One vector is turned by the same rotation once a tick. Each row is the vector after some number of ticks, and that number follows the row.
The counts run from 0 to 132.
[ -3   5   4   2  20  19 -21   9   1   1  -3  41  -5  -3   4  -7  -5   5
 -26 -10  -1  18   7  -2   6  -3   0  25   4  -8 -11 -20  22   0  -3   5
  -9  -6   4 -23  -9   9  -3  27 -13 -11  16   0   3 -12  -8 -14   8   9
  -8  -2]  132
[  5  18 -15  -2  -5  11   2   5  12   5  -1   8   1   2  -7 -10   5  11
  -1 -14  21   3  25 -10  12   9  26 -12   9  -8  28  -6  21 -24  14  27
  -7   7   0 -28   2  15   5  14 -12  -3  -9 -14   9   1   4  -1  20 -18
  -9  -2]  87
[-31  16  -4  -9  -6   0  -6  15   6  10   0  13   5   9   1 -14 -16  21
   8   8   5   2   5  -3   2  -6 -12  -6   3 -27   2 -18   1  -3  11  25
  -7  12  17  -8  -3  21 -13   9 -32  -5  11 -33  -7   1 -19  -1  11   6
   8  -4]  79
[ 11   0   5  16   7  12 -28   8  10 -11  -1  25  -4 -16   5   0   5  19
 -19 -10  -1   8  19   0  19   9  -2  16  -1 -12  -9 -19  24   0  -1   5
 -13  -2   3 -23  -1  18  -5  18   9  -9   2  14   9 -16  16   4   5  21
 -20   0]  29
[ 24  -4  -9  -6  21  20   3   0   7   4 -10  21   0  -4   2 -12 -17  15
  -9 -26   8  13  27   1   6 -13  -4  20  -2   7  19 -10  12   8  25  11
  10 -14  17 -23 -14   4   2   8   1   6  16  10  -3   5 -12 -15   3   1
   1  21]  55
[  7 -21  -9  -9  16 -12  17  11  22  20 -26  14  -5  14  -4  -3 -19  17
   6  -3  32  -6  18  -7  11 -11  21  -7  10  -2  -1 -18  17   9  22  -7
 -13   2  -1  -8  -6  27  12  -2 -16  -3 -18  -8  -9  10  -9  -7  10  10
  -6  -1]  13
[  5  -1   4   9  -8  15 -15  25   5 -10  -4  21   3   3 -19 -17  -4   6
   0  17  27  -8  21  17  -6   5 -16  -5   8   8  16  -8   7 -13  19  19
   4   2  17 -23  -1  21   0 -18   8   1   9 -12  -5   2  -7  14   6   9
  -9   8]  61
[-10  15   5   1   9  15 -15   7   6  15  -7  36  -2   2 -10 -12   2   0
 -27  -3  16  10   2  -7  -6  12  11  15  11  -7  -5 -13  22  -6  -5  14
 -15  -4   5 -12  -3  17   3  19 -22 -18   6 -15  -7 -13  -6 -11  25   6
   2 -14]  131
[ 14   3  -2  -1   9  -3  -7  11   6  10  -8   4  -9  13   2  -6 -16  20
   9  -5  20  -5  12  12  -4 -22  14   5  12  -3  -5 -26  15  17  25   9
  -3   4   0 -19  -2  29  19   8 -21 -17  -3  -7  -8   5 -18   8  -8  17
 -21   7]  112
[ 17 -20   7   6 -19  -1 -17   0  11 -10 -21   3   1   8  -6   8  14  11
  13   7  16 -17  33   6   7  -1  -6   3 -31  -5  -1 -26  10  -2   6  -7
  25 -12  18  -9   9  29  -3   8  -1   9   6   3  -4  -7   3   2   1  26
 -14  -1]  103
[ 20  -9 -13   5  -3  -3 -31   4   0  -4 -18  26   4 -22  10  15  -4  27
 -16 -10   2   6  26   7   4  -3   3  -7  -4  -7  -6 -12  19   8  19  -3
   2 -13  -4 -22   8  16  -5  13  11 -19   3  -7  10 -10   7   7  -2  -5
 -25   6]  68
[ -5   2   9  18   6  12 -33  10   8   1  -1  36  -6  -9  -5  -9  12  18
 -22  -6   1  14   1   0   7  12  -7   9   9 -21 -10  -8  27 -15   0   9
 -14   1   0 -20  -5  17 -12  19   7 -18  16 -10   9 -14   0   1  18  11
  -8  -9]  28
[  4 -29   0   8  -7   3 -18  11  16   0 -17  23   2 -13   2  14   8  17
 -13  20  16 -15  39  10  10  -4   8  -8 -16   4   3  -7  10  -4  11  -1
  11 -24  16  -2  10  26   0 -14   4   4  -1  -6  -1  -6  12   2  -4  11
  -3   9]  64
[  8   7 -14  11   3   9 -26  -4  11  -1  -1  14   0   6  -3  14  11  16
  15 -21   0  -3  14  21  -3 -20  -4  14 -18  -7   5 -10   8   4  18   5
  18 -18  10 -22  -2  19  -4  11 -19   8  23  -7  13 -23 -14   8  -1   6
 -11   7]  3
[-16   4 -10   6  -1   7 -10  20   3 -12  -4  -8   2  17 -15   3   1   4
  12   3   7   5   6   5   1   0  -5   0   5 -15  -8 -27   8 -18   0  33
   2   7  29 -18   2  19 -10 -14 -31   5  -8 -25 -10   0 -15  10   4   1
  -9 -21]  40
[-11  15 -21 -18   8   0 -17   4   6  10 -10   5   1 -12   6  -7 -17  24
 -11  -2  11  20  10   7  -8   7 -13  12   0 -15   8 -14  -7  24   9  38
  -4   2  20  -2 -11  24  -3  -1 -17  -9   3 -10  -1  -2  -7   4  15  -3
  11 -16]  75
[ 20  -1  -4  -5   8   9   8   5   6   8 -13  16  12   2  -5 -18 -20   1
   3  -9  21   5  37   6  -3  -4   8  12  -5  17  27 -20   3   8  30  10
   8 -12  17 -17 -16   8   4  -4   4  13   0   2 -14   3  -7  -9   5   2
   4  13]  56
[ -2  13 -13  -5  -1   4  -8 -10   5   8 -14  17  -7  -3  -1  -6  -1  11
  -8 -16   2  17  11   1  18   8  15  -8   0  -8  21  -5  16 -28  12  28
   0  -3  -5 -31 -17  12   3  27  -4   0   1 -13   2  -1   5  -1  30 -19
  -4  -6]  88
[ 13  -7  -2   9  11   3 -10  12  29  -1  -2   4  -9  13   0   9   9  27
  13 -10  13 -11   7  11   9 -20  15   1   8 -13  -1 -17  22   6  14   4
  -1  -3  -1 -21   3  32  15  -1  -6  -7   5   4  13   1 -13  12  -8  25
 -20  10]  8
[  4  -8  -7   7  13  10 -14  -8  11   5  -2  27   2 -11   8   2  19  26
 -21 -15   6   7  31   0  16  10  11  17   2   3  -6  -5  14   2   2  14
  -4 -19   8 -13 -13  21  13  20   3   3   3  12  10 -19  22 -13  10  -2
   6  -7]  128
[  4  14 -17  -9   5  -2 -12  17   0   5  -9   4   1 -12   2 -14 -16  20
  -2   1  22  13  17   0 -10   6  -7   6   7  -9   7 -24   1  25  14  38
  -9  16  13 -11   6  26  10  -9 -15 -15  -6 -10  -3   1  -6  11   2  -2
  -2 -21]  74
[  7  -8 -14   5   4  -5   2  12  13   8  -4  29   7   2   6   1 -16  29
  14   1   8 -20  36   1  20 -18 -10  -2  -1  -7   9  -6   7  11  26   0
  -7   0  -3 -14 -16   6  -7   1 -15  17  12  -6  12  -1   6 -12  -4  -8
  -9   7]  120
[  6   6 -11  13  -2   1 -20   2  11   3 -13   4  10   7  -5   7   4  14
  24 -11  11 -14  23  25  -5  -9  17   6 -18   0  10 -22   6  16  19  -9
  18 -17   5 -18  -4  26   6   4 -18  11  10  -1   2 -18  -6  11   4  12
 -17   8]  4
[  8 -12  -1  17   7  14   1  17   9  -1  12  30  16   6  -1  -3  11  25
  -3   2  26 -22  42  -1   1 -16  -9  13  15  -1  -4  -5  16   7  10  13
 -11  -7  15 -11   1  19  10  -9 -10  15  10  -9   4 -12   9 -19 -17  -7
   0   8]  21
[-10  -2 -13   8   4  11 -22  11  10 -17   3  -3  -6   5  -8  10   9  19
   4  -8  -5  11   3   6  15 -11 -13   4   2 -26  -8 -20   3 -14  -4  37
   7  -8  27 -24  -2  14 -13  -8 -26   8   6 -21   4  -5 -16  -2  -3  -5
  -8  -9]  41
[  9   2  -3   6   6  -7  -2   7  20  -4 -16  17  12  10  -5   6   1  17
  15 -23   6 -22  15   1  14 -12  22  -7   9 -21  14 -38  24   0   6   4
  -2  -7  -2 -28  15  17  -5  10  -5  -1   4  -8   9   6   1  -4  -5   2
 -15  19]  47
[  7  -4  -6   1  -3   7 -38   5   9   0 -27  37  -7 -18   3  16   6  18
 -18 -12   4  10   5   8  -2  -5 -10 -12  -3 -13  -6   1  18  -8  17   9
  -1 -12   6 -19  10  17 -14  10   5 -20  14 -28  10 -10  -2   6  14  -7
  -5   0]  67
[ -2  10 -13   0  -1  13 -24   2  15   4  -5   9  -8   9 -15  12  18   9
   5 -22  12   2   1  14 -11 -15 -19   8 -11 -13   2  -4  11  -8   5  17
  15  -9  24 -15   2  19 -14   3 -29   5  22 -18  10 -19 -28  -2  12   2
   1  -6]  2
[ -2  12  -5  15  -3   7  -5  18   7   3   2  31  19   1 -16 -13   6  17
   0   4  32 -19  33   5  -6   6  -2   7  16   3  16  -7  10   1  12  22
 -11   1   7 -14  -8  11   5 -12 -10   7  11 -14   8 -11   9 -11   2 -12
   1   1]  22
[  0 -15  -5  -6  16  21 -12   9  11  -1 -12  14  -5 -16  10   6   1   7
 -29 -10   3  30  15 -10  14 -10   2  12 -11  -6 -20 -21  28   7   5   6
  -7  -7  13 -12   6  15 -11  10 -23  -9 -12   1  -7 -12 -11 -10   5  11
  -4  -4]  33
[-15  -2 -18 -13  10  -2 -12   3   6   9 -10   7   9 -16  23   6 -13  29
  -4  -8   0  13  19   6  14  -5  -6  19 -13  -9  -1 -25 -10  25  10  19
  -3 -15  23   0 -13  24 -10   5 -20   3   7  -1  -8  -6  -6  -3   4   0
  14  -3]  76
[  9   4  -1   5 -12  -3 -27   4   4   3 -22  29  -6   3 -16   0   1   5
   8   4   4   2  10  14   2  11 -28  11 -21  -9  19  -8  -1 -14   3  12
  16  -4  20 -16  -3  10 -27   9  -3   9  24 -12   1  -9  -5   0  18   6
  -4 -13]  101
[ 15  13   3   1 -19   5 -15  16   1   7 -21  28   8   2 -25 -12  -8  -3
   8  11  19 -10  17   5  -9   5 -17  11 -17  -4  28 -15   5  -4   6  10
   8   3  13 -20  10  15 -21   2  -7   4  13 -23   2  -6  -8  -3   5   3
 -13 -10]  100
[-15  -2  -2   2  -5  -8 -24   2  22   9 -14   5 -14  24 -10   4  14  15
   8  -8   7  -4 -10  16  -5   4  10  -8  -2 -19  -4 -16   1 -12   3   4
   5 -14   7 -13 -10  34  -1   6 -12  -7   6 -16   3 -11 -17  14  26  18
   1  -5]  6
[ 20 -24 -12   1  20  -3   2   1   2  -3 -14  28  -3   4  12  -3 -21  33
   8 -12  -4   5  25   5  12 -22 -14  16   9  -6  -9  -7   5   4  24   2
  -3   1   5 -23 -30  10  -1   8  -5   5   8   1   1   4   2 -15   0  -9
  -4   1]  16
[  8 -14  -5  -6  18  -1 -15  -3  16  12 -16   9 -14  13   8   9  -1  21
  -4 -14   5   9  10  10  -2 -29  11   3  -1  -4 -15 -19  15  13  16  -4
   0 -18   3 -15  -2  33  11  17 -21 -20   2  -2  -6   2 -22   3   0  19
 -10  15]  111
[ -8   8  -1   8  -3   7 -16  10   6  -5  17  11   9   2  13  -5 -11  36
  19   0 -11  -7  31   1  28 -11  -7   4  -9 -24   3 -16   7   2  16  16
  -4  10  12 -17  -9  24  -8  15 -12  10  14   2   3  -4   2   2  -8   7
 -12  13]  81
[ 16   3 -17  -2  -7   4 -14   2  12   9 -20  -8  -1   3  -8   5   9   7
   8 -16  29  -1  25  14  -9   2  21  -2 -14   5  17 -11  13  21  27   2
  11  -7  -2 -11   3  30  15   1  -7  -4  -4  -1   2 -13  -3  18  13   6
 -14  -9]  108
[-12 -20  -4   6   4   2  -8  11   2 -16  -6  -5   8   3   6   4  -9  10
  11   3  -9   7  29   6  13 -16   3  11 -15  -4 -22 -34   7   6  11   6
  11  -9  29  -8  -9  21  -6   5 -30   9 -14  -2 -16  -8  -5   2  -6   8
 -13  -4]  38
[  3  14   0  12  -3   6  -8   5   2   2   2  25   6   0 -13 -15  15  20
  -3  -8  30  -5  21  -6  -2  21  -1   1  22  -8   5   0  16 -15   6  29
 -15  14  -2 -22  -7  20  10   4   2   3   0 -12   7  -8  22  -2  23 -10
   1 -22]  126
